(in the rows, 128 means zero)
Where one turn sends some rows of the set: a few examples, then the rows asked:
q224: [130 152 124 144 128 113 109 110 117  57 138 129 108  97 135]
q793: [135 167 105 133 128 107 122  84  88  79 132 118 135 109 143]
q934: [108 161 120 139 118  92 114 117  96  81 136 126 110 109 104]
q652: [127 185 101 134 105 121 136  99 105  96 143 121  95 107 118]
q972: [106 150 110 160 109 132 151 112 114  92 123 141 110 113 132]
q448: [110 180 118 122  97 127 112  89 121  91 124 129 135 118 136]
q181: [114 162 117 148 117 111 138  90  95 112 137 110 140 108 124]
q784: [113 163 120 140 116 126 121  91 103 120 132 108 128 103 121]
q770: [117 184 115 124  99 119 119  89 127  93 129 142 128 110 149]
q403: [134 136 112 148 138 120 122 120 121  90 127 112 125 111 126]
q364: [109 146 106 155 109 133 144  97 111  92 115 143 122 125 124]
q109: [130 154 118 124  95 110 114 110 133  85 153 135 105 102 115]
q944: [119 159 114 127  98 104 103 119 119  87 159 125 107  98 120]
q898: [125 136 115 153 136 119 130 115 120 100 128 116 134 119 127]
q202: [123 165 106 134 126 113 117  93  93  82 130 107 141 122 153]
q375: [101 149 107 146  99 130 148 106 113  94 111 137 123 110 123]
q358: [107 147 108 136  82 111 117 103 110  85 143 136 140 105 154]
q702: [113 158  88 128  97 122 134 132 121  86 129 139 115 129 131]
q262: [122 146 106 119 108 110 105 110 133  89 156 132 104 104 125]
q335: [104 151 112 133  87 113 109  96 103  72 144 125 139 101 152]
q556: [105 172 122 140 114 122 131  90  94 108 141 112 134 105 123]
q778: [110 154 105 138 128  97 117 107 100  83 126 132 109 121 101]
q966: [123 153 121 140 121 118 101  97 116  61 144 129 110  92 143]
q843: [125 147 129 140 117 108 112 107 107  61 127 140 111  93 144]
q876: [102 142 105 124  86 106 117 102  98  74 132 125 129 111 151]
q618: [124 154 113 140 119  99 121 110  92  76 133 136 111 112  98]
q467: [130 159 109 119 121 117 115  89  87  78 137 110 140 115 140]
q651: [130 124  98 137 109 130 138 105 108  87 142 113 125  94 140]
q378: [120 155  80 128  98 112 136 114 115  88 138 129 109 135 140]
q971: [118 187 103 132 112 122 134 112 109  83 145 135  97 114 117]
q69: [107 188 105 133 117 120 134  97 100  85 142 131  97 114 119]
q294: [129 129  97 155 111 131 142 110 111  81 146 120 111 103 145]
q354: [129 137 121 151 138 118 116 109 121 102 120 129 123 114 134]
q312: [111 181 112 127 105 127 114  99 120  98 131 126 135 120 156]
q621: [134 125 100 137 109 135 140  97 118  86 149 122 121 112 144]
q509: [114 148  85 135  95 120 132 126 120  89 138 135 125 133 139]

q364 -> q618
q651 -> q262
Where do these go?
q335 -> q509
q934 -> q202
q876 -> q378
q358 -> q702

Where one turn sends some rows of the set: a few examples, then the rows asked:
q705: [154 135 126 142  97 131 130 116 138 134 122 136 142 122 153 126 136 113
 124 151 121 127 149 131]
q226: [110 115 143 121 111 149 110 143 107 122 137 113 112 126 119 124 122 141
 134 122 118 129 114 118]
q404: [125 136 139 134 111 143 119 112  98 136 153  85 136 114 131 122 133 127
 112 128 126 109 133 112]
q868: [121 137 130 133 117 145 119 114  98 138 151  85 137 111 131 124 128 132
 111 128 122 112 133 112]
q790: [105 105 132 120 121 132 105 138 117 117 134  99 114 118 113 128 120 147
 129 127 124 123 120 116]
q506: [144 110 129 130 130 102 122 126 120 124 125 111 114 119 142 139 134 117
  92 153 134 121 150 120]
q809: [141 137 123 118 123 129 147 118 143 146 122 126 136 114 136 135 135 112
 148 158 127 137 126 111]
q246: [142 138 105 140 111 137 131 122 137 136 118 135 145 114 153 132 122 126
 120 150 113 133 149 132]
q210: [106 114 142 119 102 147 110 135 103 124 130 112 115 132 127 123 125 137
 133 115 116 126 115 123]
q926: [116 102 152 122 105 125 104 131 116 114 137 100 111 127 114 122 134 133
 131 127 131 116 120 115]
q64: [140 135 124 117 116 126 147 112 140 148 118 125 138 119 142 133 139 107
 149 154 126 135 127 114]
q887: [121 126 158 127 103 156 116 136 120 135 127 127 117 138 133 116 115 124
 131 122 110 140 132 127]
q211: [115 113 153 122 102 145 110 138 106 121 137 112 112 132 121 121 129 134
 135 120 121 125 114 118]
q23: [101 103 133 116 104 127 106 122 109 120 124  98 119 128 127 124 129 137
 128 117 121 116 121 122]
q213: [121 128 109 119 121 123 134 107 151 111 130 111 141 112 132 113 154 117
 111 137 132 116 144 111]
q862: [136 110 121 127 125 102 122 120 116 127 117 110 117 121 149 139 134 117
  91 146 129 120 151 125]
q593: [127 137 137 136 119 144 118 119 101 135 157  85 135 110 125 124 129 131
 112 132 126 112 132 110]
q834: [127 121 113 100 114 119 121 123 128 136 118 132 136 137 147 136 134  93
 114 148 140 128 130 137]
q513: [157 137 123 145 114 135 130 131 145 131 132 137 138 111 139 130 125 124
 123 160 123 134 148 124]
q569: [117 127 151 126 108 159 116 137 120 137 125 127 118 135 134 118 111 127
 131 121 107 143 131 128]
q363: [122 128 156 128 110 158 116 141 123 135 130 128 116 134 129 118 111 127
 131 125 110 143 131 125]
q254: [135 137 115 116 122 129 148 114 140 148 117 125 139 115 141 135 133 113
 148 154 122 137 127 115]
q794: [125 124 103 102 135 125 121 139 134 134 125 132 133 125 135 141 120 108
 113 158 138 137 129 132]
q582: [126 128 113 121 125 123 134 111 154 109 134 111 139 110 126 113 154 118
 113 141 134 117 144 108]
q996: [136 112 117 127 136 105 122 128 118 126 121 110 116 115 144 142 127 124
  90 151 128 124 150 122]
q480: [142 121 128 107 124 119 120 137 137 130 134 134 128 132 131 136 133  94
 116 162 149 131 129 128]
q132: [121 129 106 119 128 125 134 112 152 111 131 111 140 108 128 115 150 122
 111 139 131 119 144 109]

q569 -> q363
q794 -> q480
Where do these go?
q926 -> q23
q996 -> q506
q213 -> q132
q211 -> q210
q64 -> q254
q705 -> q246
q868 -> q593

